Each row is where one point has got to under a steady rotation. How many ticks took it there?
The counts run from 0 to 775.
[-1.96 -1.58  1.20  0.72  2.01 -2.06  0.48  0.74 -1.85  1.68  1.27  0.50
  3.17 -0.13  0.93  0.51  0.87  0.76  2.63 -0.84 -0.98 -2.83 -1.65  0.36
  1.74 -0.13  0.90  0.00  0.73  1.86 -1.44  1.67 -0.99 -2.31 -0.05  1.25
  0.86 -1.46 -0.72 -0.79 -1.58 -1.42]	501
[-0.18  0.13  2.37  1.38  1.48 -2.78 -2.29  0.52 -3.09  0.63 -0.75  0.05
  1.72 -0.34  0.90 -0.45  0.45 -0.07  0.44 -2.57 -0.58  0.37 -2.71  2.09
  0.31  1.15 -1.00  0.47 -0.76  0.88 -2.81  1.38 -1.50 -1.38 -0.20  1.00
 -0.06 -1.20  0.85  0.12  1.18  0.03]	613
[ 1.29  1.84  0.04  0.04 -0.87 -0.22  0.13 -1.77 -0.86 -0.03 -3.09  1.33
 -0.70  0.25 -0.08  0.68 -0.97  0.04 -2.49 -0.29  2.18  1.40  0.60 -1.50
  0.59  0.23 -1.10  1.67 -0.16 -1.55  0.28  0.71 -0.32  0.30  1.13 -0.76
 -3.15 -1.30 -0.04  0.48  2.47  2.75]	735
[ 1.92  1.46  0.42 -0.51 -0.62  1.05  0.27 -1.23 -1.50 -1.64  1.11  0.32
  0.96 -0.82  0.49  0.46 -1.17 -2.18  0.56 -0.27 -2.71 -1.14  1.87  0.08
 -0.96  3.34  0.08 -0.46 -0.07  2.18 -2.08  0.99  1.44 -1.28  0.65  2.44
 -2.92 -1.53  0.50 -0.51 -0.29 -1.58]	12
[ 2.45 -0.59 -0.26 -2.41  1.36  1.20  1.28 -2.86 -2.36 -0.01 -0.48  1.30
  2.43 -0.25  0.67  0.24 -0.92  1.12  1.06  0.16  0.95 -0.78  0.88 -1.32
 -0.11  1.28  0.17  1.32 -1.40  0.69 -2.54  2.82 -2.51 -1.70  1.96 -0.35
 -0.35  0.84  1.18  0.40  0.63  0.13]	557
[ 1.61 -0.09 -1.70 -0.10  0.47 -2.25 -0.39  0.37  0.41 -0.03 -0.28  1.33
  1.94  2.42 -2.31 -1.47  2.40  0.07  0.68 -1.55  0.26 -2.47  0.27 -0.56
 -0.86  3.39  0.77  0.61  0.41 -0.42 -2.53 -0.67  1.24 -0.79 -0.49 -0.50
 -2.77 -0.15 -1.70 -0.35 -0.53 -0.09]	418
[-2.01 -1.03  0.22 -0.31 -0.31 -0.33  2.56  0.27  0.09 -0.53  2.16  1.19
  3.29  0.59  1.24  0.77  0.96  1.69  1.24  0.81 -0.70 -3.04  1.37 -0.13
 -0.09 -0.77  1.12 -2.02  1.78  0.62  1.76 -0.53  1.26 -1.76  2.17  3.20
 -1.83 -0.97 -0.82 -0.85 -1.35 -0.96]	120
[-0.72 -0.22  0.87  1.96  0.83 -2.29 -1.12  1.81 -0.04  0.35 -3.74 -0.72
  0.63  2.59 -2.00 -0.23  0.31 -0.52 -0.78 -2.07  0.56 -1.71  0.16 -0.04
  0.30  1.45 -1.07 -0.07  1.25 -0.75  0.24  0.20  1.89  1.34 -1.23 -0.44
 -3.15 -0.76 -0.99 -0.96  1.45  0.35]	414
[-1.10 -1.58  2.26  1.81  1.56 -0.16 -0.15 -0.12 -4.23 -0.16  1.88 -1.20
  1.31 -0.66  1.33  1.38  1.33  0.42  0.54 -0.30 -2.80  0.50 -1.71 -0.55
  0.02 -0.23  0.04 -1.00  1.00  1.95 -0.62  1.12 -0.06 -0.68 -0.02  0.55
  1.69 -1.96  2.05 -0.67 -0.61 -1.62]	253
[-1.50 -0.81  0.35  1.06  0.80 -1.10 -0.87  0.76 -0.90  1.01 -4.02 -0.12
  1.52  3.49 -1.66 -1.04  1.38  0.67 -1.19 -0.78  1.37 -2.47  0.31 -1.41
  1.46  1.33 -0.96 -0.14  1.76 -0.87  0.00  0.58  1.24  0.51 -0.61 -0.37
 -1.60  0.07 -0.65 -1.30  0.32 -0.16]	684
[ 0.49  0.07 -0.07  1.85 -1.79 -2.58 -0.57  1.27 -1.65 -2.19  2.30 -0.37
  1.31 -0.18  0.87 -0.21  1.61 -0.59 -1.28 -0.90 -2.65  1.65 -0.34  2.17
 -1.90  1.15  1.35 -1.31  0.72 -0.02 -0.19 -2.21  2.57 -0.04  0.94  1.84
 -1.50 -2.02 -0.92 -0.14 -0.99  0.48]	75
[ 0.63  0.85 -0.64  0.55 -1.90  0.52  1.23  0.49 -1.26 -1.45  0.71 -0.48
 -0.08  0.73 -0.96  0.14  3.04 -1.04 -1.32  1.37 -2.48  0.12 -0.55 -2.39
 -2.03  1.76 -0.04 -2.29  1.53 -0.48  0.21 -2.34  2.55 -0.20  0.53  0.05
 -2.49 -1.57  0.17  0.09 -1.94 -0.74]	261
[ 0.10 -0.91 -0.31  2.31 -0.05 -2.58  0.12  1.98  0.72 -1.72  0.29 -0.83
  1.64  2.23 -0.55  0.27  1.00 -0.30 -0.44 -1.60 -1.86 -1.55  2.13  1.29
 -1.80  1.12  0.40 -1.25  1.80 -0.08  0.33 -1.54  3.42  1.35 -0.47  0.48
 -2.49 -1.31 -1.94 -0.81 -0.53 -0.29]	143
[-2.54 -1.23 -0.06  1.07 -0.26  0.19  1.01 -0.54 -2.47  0.80 -2.57 -0.42
  2.20  1.60  1.62  0.97 -1.42  2.33 -1.12  1.48  1.68 -1.28  1.28 -0.87
  1.27 -1.05  0.10 -0.81  1.59 -0.86  2.90  0.44 -0.04  0.25  1.64  1.48
 -0.34 -0.47  0.28 -1.56  0.76 -0.18]	566
[-0.90  0.82  1.35 -0.77  0.34  1.74  0.48 -0.93 -3.96  1.22 -1.15  1.33
  1.69 -1.13  1.00  0.82  0.21 -0.46  0.50  0.51 -0.04 -1.13 -1.55 -2.54
  1.97  0.62 -0.48 -0.83  0.59  1.51 -1.93  2.11 -2.18 -2.57  1.04  1.83
 -0.15 -0.70  1.10 -0.22 -0.34 -1.16]	371
[ 2.00 -2.13  1.37  0.44  3.20 -1.78 -0.46 -0.75 -0.66  0.14  0.60 -0.34
  2.40  0.51  1.09  1.21 -1.61  1.80  1.06 -3.30  0.17 -1.93  1.07  1.33
 -0.45 -0.15  0.44  2.44 -0.38  1.76 -1.47  2.72 -0.76  0.62  0.00 -0.19
 -0.58 -0.05  0.62 -0.50  1.85 -0.10]	675
[-0.08  0.74  1.31  2.24 -0.25 -1.38 -1.61  0.12 -2.30 -0.33 -2.38  0.08
  1.02  0.00  1.91  1.09 -1.47  0.97 -2.78 -1.09  1.81  0.62 -0.85  0.39
 -0.73 -1.16 -0.59  0.39 -0.29 -0.40  1.10  0.70 -0.56  0.10  0.69  0.89
 -1.67 -1.57  2.44  0.41  3.65  2.61]	94
[ 0.89 -2.03  1.74  1.96  1.82 -0.28  1.07 -0.90 -2.89 -0.68  1.98 -2.37
 -0.20 -1.12  0.80  1.82  1.35  0.07  0.87 -0.93 -2.79  1.90 -0.85 -1.03
 -0.45 -1.23 -0.67  1.33  0.52  0.98 -0.21  1.33 -0.61  1.00 -0.37 -1.72
  1.91 -2.28  1.35 -0.04 -0.47 -1.01]	517
[-2.47  0.36  0.97  0.36  0.25 -0.27  0.85 -0.56 -1.75  1.53 -3.96  1.60
  0.97  0.65 -0.62  0.56 -0.19  0.11 -0.89  0.32  2.19 -2.17 -1.00 -2.10
  3.08 -0.64 -0.95  0.45  0.97 -0.93  1.03  1.82 -0.97 -0.45  1.71  1.70
 -2.17 -1.06 -1.32 -0.91  0.49  0.75]	752
[-0.27 -0.55  1.89  3.04  0.54 -0.96 -0.59  0.43 -4.00 -0.91 -0.34 -2.03
 -0.64 -0.78  1.42  1.41  0.18 -0.03 -1.17 -1.70 -2.46  3.13  0.01  0.74
 -0.07 -0.53 -0.74  0.29  0.49  0.02  0.95  0.62  0.67  1.99 -0.48 -0.65
  0.63 -2.13  0.64 -0.43  0.53  0.36]	72
[ 0.03 -0.44  0.11  1.44  1.46 -1.44 -0.19 -0.12 -1.01  0.74 -3.50 -0.08
  0.51  2.55 -2.96 -1.08  1.03  0.16 -0.98 -0.94  1.61 -0.61 -0.32 -1.76
  0.75  1.54 -0.69  1.48  0.80 -1.17 -0.75  1.03  0.10  1.22 -0.66 -2.50
 -1.65 -0.44 -0.32  0.08  1.85  0.56]	420
[ 0.04  0.69  2.27  1.50  0.90 -0.87 -2.08 -0.46 -2.84  0.28 -1.25 -0.04
  1.02 -0.93  2.30  1.10 -1.78  0.11 -1.04 -1.42  0.62  1.27 -0.76  0.81
 -0.45 -0.63 -0.64  0.89 -0.69  1.26 -0.44  1.92 -1.61 -1.00  0.55  1.25
 -1.43 -1.78  2.80  0.71  3.19  1.34]	95
[ 3.68 -0.88  0.33  0.03 -0.59 -0.34  0.10 -0.71 -1.41 -2.75  3.54 -0.60
  1.62 -0.84  1.37  1.01 -0.63 -0.27  0.17 -0.31 -2.41  0.77  1.41  0.63
 -3.38  0.36  0.44  0.42 -0.06  0.75 -1.02 -1.03  0.78 -0.79  0.52  0.24
 -1.81 -1.30  1.66  0.39  0.55  0.17]	271
[ 0.49 -1.46 -0.67 -1.75  1.43 -0.17  3.04 -2.16 -1.00  0.85  0.64  0.79
  1.94  0.31 -0.20  0.66  0.86  1.25  2.74  0.93 -0.25 -0.84  1.04 -1.42
  2.44  1.27  0.62  1.21  0.34  0.34 -2.23  1.52 -1.19 -0.60  1.62 -0.54
  0.73  0.18 -2.18 -0.49 -2.26 -1.47]	310
[-0.33 -1.58  1.27  3.27  1.00 -1.64  1.19  0.81 -0.91 -0.65 -0.80 -2.35
 -0.18  0.94  0.31  1.70 -1.31  0.46 -0.71 -1.26 -1.54 -0.04  2.14 -0.03
 -0.23 -0.60 -0.92  0.70  1.99  0.02  1.98  0.46  1.61  3.03 -0.97 -0.91
 -1.06 -2.06 -0.20 -1.15  1.51 -0.27]	139
[ 1.09  0.28 -0.56 -1.66  0.40 -1.96  1.00 -0.59  0.76  1.00 -0.08  3.20
  1.94  0.00 -0.62 -0.50  0.73  0.28  1.77 -1.02  0.15 -2.70 -0.09 -0.17
  0.98  1.40  0.27  0.82  0.25  0.77 -2.96  0.56 -0.61 -1.83  1.79  1.97
 -3.56 -0.45 -2.51  0.38 -1.30  1.09]	485
[ 3.12  0.63 -2.07 -1.26 -1.18  0.04  1.63 -1.61  1.39 -1.08  0.51  1.41
  1.05  0.77 -0.56  0.13 -0.55 -0.22 -0.93 -0.11 -0.14 -0.42  3.00 -0.86
 -1.94  1.59  0.55  0.95  0.74 -0.87 -0.51 -0.80  1.28  0.69  1.85 -0.19
 -4.49 -0.63 -1.27  0.20  0.40  1.56]	19
[-1.20 -1.06 -0.95  0.61  0.26 -2.24 -0.76  1.48  0.38  0.36 -1.51  0.51
  2.40  3.51 -1.13 -1.07  1.71  1.03 -0.07 -0.78  0.70 -3.44  0.34 -0.02
 -0.15  1.90 -0.36 -0.82  1.45 -1.27 -0.13 -0.86  1.39 -0.64 -0.10  0.26
 -2.08  0.41 -1.28 -0.28 -0.36 -0.51]	683
[-0.52 -2.14  1.34  2.97  0.47 -0.58  1.76 -0.35 -2.65 -0.38 -0.17 -2.35
 -0.64  0.16 -0.13  1.82  1.47  0.42 -1.38 -0.15 -1.74  1.46 -0.32 -2.31
 -0.15 -1.91 -0.52  1.00  1.45 -0.44  1.44 -0.02  0.40  2.55 -0.59 -2.63
  1.41 -2.79  1.06  0.22  0.72  0.13]	516
[ 2.44  0.08 -0.45  0.64 -1.86 -0.87 -0.02 -0.91 -2.63 -2.12  2.95 -0.37
  1.63 -1.30  2.53  0.31 -0.51  0.03 -0.44 -0.85 -2.57  2.42  1.39  2.64
 -1.78  1.23  1.19 -0.07 -0.62  0.67 -0.92 -1.22  1.20 -0.57  1.45  1.17
 -1.23 -1.26  0.33  0.44 -0.25  0.79]	721
[ 2.72  1.50 -0.31 -1.78 -0.21  0.27 -1.20 -1.25 -0.80 -0.61  0.29  1.21
  1.21  0.00  0.11  0.68 -1.25 -1.49  0.37 -1.43 -1.01 -1.21  1.43 -0.18
 -0.87  3.53 -0.05 -0.11 -0.67  1.71 -3.38  1.23 -0.12 -1.52  1.20  1.70
 -3.67 -0.76  0.94 -0.14  0.71 -0.29]	282
